Read these off the row that follows.
1) Give the entry just left of the smallest entry.
2) Give the entry just left of 131.
[138 131 130 128 146 149 115 136 127 149 130]
1) 149
2) 138

[131 143 100 131 111 121 122 121 130 150 122]
The entry just right of 143: 100
The entry just left of 143 -> 131
Read off the entry just left of the centre entry.
111

Questions about the matrix below.
1) Find the 4th entry, reading row by row.
2) Find the top-left entry.
3) Find the entry just left of 135.
4) Find the 5th entry in reading order.
[[ 98 113 134 100 128]
 [ 98 111 135 104 128]]
1) 100
2) 98
3) 111
4) 128

Questions about the array below.
1) The smallest entry in the last row?
2) The top entry of the column that holds the smallest entry?
3) The second entry in reading order?
4) The entry in the top-left corner?
5) The largest entry in the last column?
6) The top-right entry?
7) The last entry, reading row by row?
8) The fourth-last entry, reading row by row?
148  148  101  149  102  148
114  114  152  114  152  115
156  156  111  156  113  156
116  116  129  116  128  116
136  135  114  136  113  136
1) 113
2) 101
3) 148
4) 148
5) 156
6) 148
7) 136
8) 114

Read these off the array that follows. Indices start at 0.
1) Find the entry just right of the smallest entry.
2) Find the bottom-right entry.
3) Find the entry in row 2 and column 2.
4) Find the entry at row 0, column 0.
5) Find the top-right entry.
6) Find the entry just left of 108.
[[104 117 149 143 110 148 156 140]
 [116 113 149 156 120 147 156 134]
 [137 108 110 112 146 101 110 144]]
1) 110
2) 144
3) 110
4) 104
5) 140
6) 137

a =
[[130 132 125 131 131 133 124 126 134 130 118 125 128 130 125]
 [127 126 129 127 127 126 129 129 126 127 132 129 128 127 129]
 [123 120 131 123 127 125 128 138 117 126 150 131 130 124 127]]
Counting starts at 0.
The entry directly below the centre entry: 138
Read off the entry just right of the smallest entry.
126
Read off the entry directly above the smallest entry.
126
The entry at row 0, column 1 is 132
The bottom-right entry is 127
The bottom-left entry is 123
Read off the entry in row 0 and column 0.
130
Read off the entry in row 1 and column 0.
127
The entry directly above the centre entry -> 126
The entry just left of the centre entry is 129
Read off the top entry of the column that holds the smallest entry.
134
Read off the entry in row 0 and column 2.
125
Read off the entry at row 2, column 2.
131
The entry at row 1, column 2 is 129
Read off the bottom entry of the column that holds the largest entry.
150

Read these off the grid that follows. Counting starts at 0.
1) Report the entry at row 0, column 0.
2) Report the entry just right of the smallest entry.
3) Report the entry in row 2 and column 0.
4) Report the bottom-right entry.
5) Report the entry at row 0, column 2.
6) Report the top entry of the column that holds the smallest entry.
7) Report the minimum.
8) Report the entry in row 2 and column 2.
133  126  126  151  124  135  134  116  125  116  126  125  130  122  137  120
133  126  126  153  124  135  134  114  125  115  125  125  132  122  138  120
125  121  126  153  124  135  123  114  125  125  128  120  109  140  117  120
1) 133
2) 140
3) 125
4) 120
5) 126
6) 130
7) 109
8) 126

[[135 114 138 120 121 128 131 134 151 127 128]
 [139 107 130 120 129 126 154 139 131 143 133]
 [141 112 132 116 125 124 141 136 131 128 136]]
Counting starts at 0.
The entry in row 0 and column 0?
A: 135
The entry just right of 130?
A: 120
The entry in the bottom-left corner?
A: 141
The entry in row 2 and column 1: 112
The entry just right of the smallest entry: 130
The entry just right of the centre entry?
A: 154
The entry at row 2, column 2 -> 132
The entry at row 1, column 0?
A: 139
The bottom entry of the column that holds the largest entry?
A: 141
The top-right entry?
A: 128
The entry directly above the centre entry: 128

Read these off the array that follows. Indices start at 0.
1) The entry at row 2, column 0?
2) The entry directly below the largest entry?
3) The entry in the top-right corner?
4) The entry at row 1, column 1?
5) The entry just right of 131?
6) The entry in row 1 and column 0?
7) The entry at row 0, column 2?
8) The entry just right of the largest entry?
[[125 141 113 139 115 136 116 148 150 119]
 [134 127 133 117 132 121 143 111 107 146]
 [128 137 115 141 114 143 115 152 143 122]
 [127 137 113 141 115 144 113 143 144 118]
 [120 124 132 120 132 121 105 124 148 120]
 [116 123 136 117 132 132 110 125 135 111]
 [139 132 123 137 126 129 146 129 115 138]
 [140 135 117 134 133 127 144 131 120 141]]
1) 128
2) 143
3) 119
4) 127
5) 120
6) 134
7) 113
8) 143

x =
[[129 129 129 126 128 128 127 129 129 129 130 126 128 127]
 [129 129 129 126 128 128 127 129 129 129 130 126 128 127]
 [129 129 129 126 128 128 127 129 129 129 130 126 128 127]
 [136 129 124 126 130 125 123 128 129 129 132 124 126 126]
 [129 128 129 126 128 128 127 129 129 129 130 126 127 127]
 [129 129 129 126 128 128 127 129 129 129 130 126 128 127]
 [128 119 132 127 128 128 138 126 132 133 137 136 124 123]
 [118 115 137 125 126 141 131 149 119 133 129 127 132 130]
 [129 129 129 126 128 128 127 129 129 129 130 126 128 127]
 [129 129 129 126 128 128 127 129 129 129 130 126 128 127]
 [129 129 129 126 128 128 127 129 129 129 130 126 128 127]
 [129 129 129 126 128 128 127 129 129 129 130 126 128 127]]
The 1st entry on the main diagonal is 129
The 2nd entry on the main diagonal -> 129
The third entry in reading order is 129
What is the bottom-left entry?
Answer: 129
The bottom-right entry is 127
What is the largest entry in the last column?
Answer: 130
The fifth-last entry, reading row by row is 129
The largest entry is 149
The second entry in reading order -> 129
What is the third entry on the main diagonal?
Answer: 129
What is the first entry on the diagonal from the top-right corner?
Answer: 127
What is the 4th entry from the end, reading row by row?
Answer: 130
The 2nd largest entry -> 141
The third entry on the diagonal from the top-right corner is 126
The smallest entry in the first column -> 118
The third largest entry -> 138
What is the 3rd-last entry, reading row by row?
Answer: 126
The entry just left of the largest entry -> 131
The entry just left of 138 is 128
What is the 5th entry, reading row by row?
Answer: 128
What is the smallest entry in the last column?
Answer: 123
What is the entry directly below the largest entry?
Answer: 129
The entry directly below the smallest entry: 129
What is the 4th entry, reading row by row?
Answer: 126

X = [102 138 130 101 140]
Report the 3rd entry from the right.
130
The first entry from the left is 102
The entry just right of the smallest entry: 140
